Rotation paths and how fast each direction turns (degrees a step):
Each turn is a multiple of 5 degrees from 10 to 175, or 0.
Each row of a path follows its step; steps can be skipped.
Rotation 1:
step 1: 9  -7  -4  -2  -7  -4  9  4  12  -2  7  27  -3  0  -15  11  12  0  15  9  0  1  -2  -9  -13  4  7  9  -17  -10  -6  -4  -3  8  6  -8
step 2: 13  4  -4  -9  -12  -3  12  -11  -17  5  7  1  -9  -2  -12  9  -5  10  4  3  13  -11  -17  -5  2  -5  18  -5  6  11  0  2  9  5  -9  11
step 3: 0  -2  -2  -14  -4  5  -2  2  0  -6  23  -2  6  -14  -1  0  7  11  -3  -3  18  19  6  -8  -5  -2  -12  -5  15  14  -14  3  -9  1  -4  -3
step 4: 3  1  10  -15  11  -6  -10  1  -5  -3  -13  11  3  16  10  10  7  1  7  -9  14  1  0  -20  -20  7  -3  1  1  3  12  0  -11  -4  0  9
step 5: -8  -3  4  -14  -2  7  3  -3  0  22  -2  2  -10  1  7  -6  16  1  2  5  -12  -3  15  -19  -5  -4  8  2  1  5  1  -7  22  -2  -16  3
step 6: 0  -5  -1  9  -7  -7  -8  3  22  20  4  0  0  -4  9  2  15  12  -6  -2  17  -7  -6  2  -1  1  7  -3  -17  12  -8  -8  -7  12  -5  -8
step 8: -8  -1  -1  -6  -9  -3  3  11  13  -3  -5  -4  -8  1  -3  -11  -4  26  -2  11  -3  3  15  -10  -1  13  -9  -12  9  2  12  21  -2  1  -2  -7
step 9: -4  11  -5  -5  -7  -14  9  12  4  5  -6  12  -4  14  21  14  1  12  2  -3  5  8  -1  6  8  -13  -11  5  -7  0  19  -8  5  -10  1  -5
step 12: 5  13  -14  -7  -6  -16  -8  -9  3  -12  9  8  -10  -9  9  10  -7  -2  21  -9  -8  5  17  7  -2  13  12  -6  0  -7  2  -2  1  0  2  -4
-5  6  -4  -3  5  1  5  1  -4  -6  -1  -1  -2  2  4  4  2  -3  0  0  -2  -7  0  2  1  3  9  -4  6  2  0  -2  3  2  0  5 : 140
1  -4  -2  -1  2  -5  2  1  0  -5  -4  3  5  1  3  5  4  -6  0  -4  6  3  5  3  3  0  -2  -4  -5  1  -8  -4  -4  -3  3  -4 : 120
4  1  1  -5  -6  1  -2  -4  -2  -3  -4  0  -2  6  3  -5  -3  -2  0  1  -8  4  -5  -5  3  -3  3  -8  -3  1  -3  -2  -5  2  -1  1 : 135
4  4  2  -3  5  4  1  0  0  -3  6  -8  2  1  -2  0  -8  2  4  -4  0  -4  5  1  -2  1  -1  -2  -5  8  1  1  -4  1  0  -5 : 85
-3  2  2  1  -2  2  5  -2  3  4  1  5  -2  1  -2  3  3  1  1  -9  -3  -1  -5  2  5  -3  2  0  -6  5  -2  7  6  -5  -3  -3 : 95
1  -2  -1  4  0  1  0  -7  4  0  -1  -1  -8  -3  -3  1  -1  2  7  7  1  0  -2  7  -1  6  6  1  -3  1  -6  -4  -2  -1  -2  -1 : 70
0  4  -1  2  -3  6  4  0  -5  -3  -2  -1  1  4  -1  7  1  7  0  4  1  4  -2  0  1  5  -10  -2  3  4  0  -1  -2  -6  -1  3 : 65
Rotation 2:
step 0: -1  2  -4  14  2  -14  -6  -4  -17  -16  20  10  -8  0  8  -4  -8  -6  16  13  -17  10  -7  0  -3  -13  23  -6  -7  -14  -2  9  -10  4  -5  4
step 1: 10  -7  1  -13  8  -19  -10  11  -1  -4  0  11  -13  -15  -4  20  -2  0  -1  7  10  1  0  13  15  3  -11  -7  25  -17  3  2  -6  -9  -8  -12
step 2: 13  9  15  -4  7  15  -10  0  -1  -5  -11  -13  1  1  8  -13  6  1  0  1  2  23  8  -4  -7  -19  4  -22  2  -2  3  11  -3  0  -16  -21
step 4: -5  1  5  5  10  -14  -3  2  10  -16  -5  -15  -3  2  7  -10  12  5  -1  -8  6  -7  22  -3  14  19  8  -3  5  17  5  -22  -8  12  -9  -12
step 7: 15  6  15  -12  -1  4  -2  -11  -5  -3  3  -1  1  0  13  -10  4  -1  19  10  0  27  3  -12  18  -2  2  2  -1  10  8  4  -18  -15  17  1
step 9: -3  -9  6  -1  -3  1  -9  -16  -6  1  0  -2  -4  -2  0  -12  9  -15  -8  2  20  -1  35  3  6  2  -27  -1  4  9  -7  -4  0  -5  -4  -16
step 10: -8  -12  3  17  8  2  3  -9  -13  -6  12  1  -5  17  11  -7  -22  -10  12  -5  -8  17  8  -4  -17  10  7  -12  -15  0  -12  6  -1  9  -8  -1
step 11: 5  -14  6  5  18  -25  -7  3  2  -13  20  16  -1  -16  -8  3  -13  2  -3  4  19  -14  -4  5  12  9  0  -5  6  -1  -10  -5  5  10  3  0
step 12: 10  14  14  0  22  17  -3  -1  2  -11  -9  9  -3  -7  -9  0  2  7  17  2  -5  11  19  -7  17  5  12  -10  4  -2  2  21  7  0  -10  -6
6  1  1  -1  -1  -6  0  -5  0  2  1  -3  0  1  7  -4  -6  4  5  2  2  1  -5  1  -1  3  -3  5  -8  -1  4  0  -1  8  1  -1 : 100
0  3  -3  -3  1  -4  -2  4  2  -1  1  0  -9  2  -2  9  -6  -3  -7  -2  2  0  -3  -2  -4  2  -2  3  4  0  -1  -1  1  5  7  -2 : 145
0  -3  7  -4  0  -2  3  3  1  -1  0  -4  4  -1  -2  6  -4  1  -1  0  -4  0  0  -6  3  -10  -4  4  0  3  5  5  -2  -2  -3  -4 : 65
1  -5  -4  1  1  2  -2  -1  -3  2  0  3  5  3  0  1  2  1  -1  -4  6  10  0  1  -7  -6  -1  2  2  7  2  2  -1  5  -2  5 : 100
Rotation 3:
step 1: -12  -15  -5  12  20  19  -14  14  8  -20  2  16  16  1  -12  8  11  -11  -8  0  4  2  -11  8  7  0  11  -13  2  -13  2  -4  9  -9  2  2
step 4: -9  -1  0  11  18  -6  -35  8  -10  -10  -2  15  7  4  -2  -5  3  6  1  -15  11  -3  1  3  0  -18  8  -16  -12  16  -12  5  -8  3  -3  -1
step 5: -19  7  -5  1  9  0  -17  -5  -4  9  -14  -10  8  3  14  11  7  -7  -4  16  9  24  -3  -9  8  -20  21  1  8  -4  7  2  -6  -11  -9  9
step 6: -10  4  -4  13  -11  10  -4  15  -1  -15  -10  11  4  -2  6  -5  8  -13  12  -25  -4  6  -10  -19  17  -12  3  -9  4  11  3  10  4  -12  7  17
step 7: 0  -13  0  16  -14  3  -21  -6  6  -9  -5  0  21  12  5  10  13  -5  2  3  5  -6  7  -6  0  -32  -3  7  -1  -7  -11  -1  -21  2  3  0
step 8: -14  8  5  13  -9  -9  -2  3  6  4  3  -7  11  1  -4  5  23  8  2  -5  7  22  -5  1  23  1  -3  -25  6  -5  -9  11  -17  0  -14  12
step 9: -2  0  -4  1  6  8  -18  0  27  -18  8  4  5  7  -14  -2  5  13  20  -7  3  3  13  -19  9  -15  11  1  2  1  14  12  -2  -10  -12  3
step 10: -3  -3  -11  -4  -11  -3  -19  -5  5  -18  -7  3  5  4  -2  2  1  -1  4  15  -3  12  -7  9  17  -12  7  -19  -20  -26  2  2  -8  1  15  15
step 11: 2  -11  -2  16  15  3  -8  19  10  7  4  11  18  2  0  -6  14  8  2  -9  -7  14  1  -1  26  -7  0  8  8  -18  -1  -7  10  8  -4  20
1  0  -1  0  2  1  -5  5  1  3  -8  2  -6  -9  2  -2  0  -1  2  4  1  1  0  -1  3  0  7  2  -4  0  6  -4  2  3  5  2 : 70
0  2  -2  -2  -1  4  0  1  4  2  3  5  -2  1  1  0  6  4  0  -3  7  -1  -4  2  6  3  -4  3  8  7  1  1  8  -2  2  4 : 135
2  3  -8  6  0  0  1  4  -3  7  -1  -6  0  4  2  -2  -2  -1  -1  4  2  4  10  2  0  1  -3  -4  5  -1  2  2  2  3  -1  4 : 125
1  2  5  4  -7  -1  3  0  4  -2  -1  -3  -1  3  -9  7  5  0  5  3  0  -3  4  -1  4  1  -2  -1  -2  1  7  -2  -3  3  0  4 : 35
Rotation 4:
step 0: 2  12  5  -2  -6  -4  9  -14  15  3  -10  -2  2  1  5  -17  -3  -11  8  -23  0  -4  12  -8  7  -5  4  23  -3  10  9  -4  3  16  4  20
step 1: -14  12  -5  3  -12  3  1  10  4  4  16  -16  8  7  3  -3  -14  6  -3  9  7  5  19  -24  -18  -13  -11  7  -13  1  7  -3  7  5  -6  5
step 2: 15  6  -1  -10  4  2  9  -1  4  5  6  -17  0  6  -17  -11  -7  -24  -8  7  1  11  26  -11  17  0  -2  -12  4  -3  -4  8  -3  -12  -4  0
step 4: -5  5  -10  9  -6  10  -7  16  4  6  -3  -20  6  13  -8  -17  4  -8  15  -2  0  1  12  -4  -24  -2  7  23  2  -13  -1  3  3  8  -3  5
step 6: 13  0  -9  3  15  1  -2  -8  4  1  0  -5  -14  -7  -8  8  -13  -6  12  -15  16  7  6  -16  -9  -9  4  -3  -9  -1  3  23  14  -21  9  -3
step 7: 6  -5  8  17  6  3  -24  4  4  16  9  1  -8  22  -11  -14  3  -20  3  -6  13  -9  4  6  -8  -2  -1  19  4  10  4  5  -2  -1  1  5
step 8: -6  22  10  -3  7  8  10  -5  0  7  -1  -9  -13  4  23  -6  -1  -13  9  3  16  5  7  1  -21  -6  -2  4  18  -3  -4  -15  8  -1  7  12
step 11: -8  10  8  7  -2  -2  -5  10  -4  -5  1  -11  -6  -10  9  -15  -3  -9  2  -2  28  -13  5  8  -9  16  -12  8  5  -12  10  -8  2  -22  3  5
step 12: 6  13  17  -8  -12  -7  19  -5  -7  -10  -7  -11  1  11  -18  2  4  -11  9  4  7  -3  2  1  -30  7  2  3  7  1  2  10  -13  5  11  -1
-2  0  6  2  4  0  -4  -3  7  3  3  10  -1  1  6  4  -2  -3  1  0  -2  2  4  0  -2  -8  0  -2  1  6  1  2  1  1  0  5 : 45
10  2  6  -1  3  0  -4  1  3  -4  3  -2  1  2  4  -2  -7  0  -4  2  1  -3  -3  2  -1  3  -6  0  -3  -4  -6  6  2  4  1  -2 : 80
3  -1  1  -6  -1  1  1  -5  5  2  1  4  4  7  -6  -5  7  -4  -5  1  -2  -1  -1  1  0  1  2  3  4  4  -6  -1  -1  -2  -4  -4 : 140
0  -8  -5  -1  3  -3  7  0  -6  -2  3  -1  3  4  5  0  2  2  1  -2  2  -2  3  -4  2  -5  -7  -3  0  3  -3  5  0  -3  -6  0 : 90
5  0  3  -1  -3  -6  6  -8  4  1  -2  2  -1  -4  3  1  -1  2  4  -6  -2  2  -2  -1  -2  1  -3  4  -5  -5  0  -2  -3  -8  -1  1 : 125
-1  -3  -3  -2  5  -1  -1  1  1  0  1  4  1  4  0  -4  -4  -5  6  -2  -2  -6  -5  5  6  2  4  2  -6  0  7  0  6  -3  -1  -1 : 100
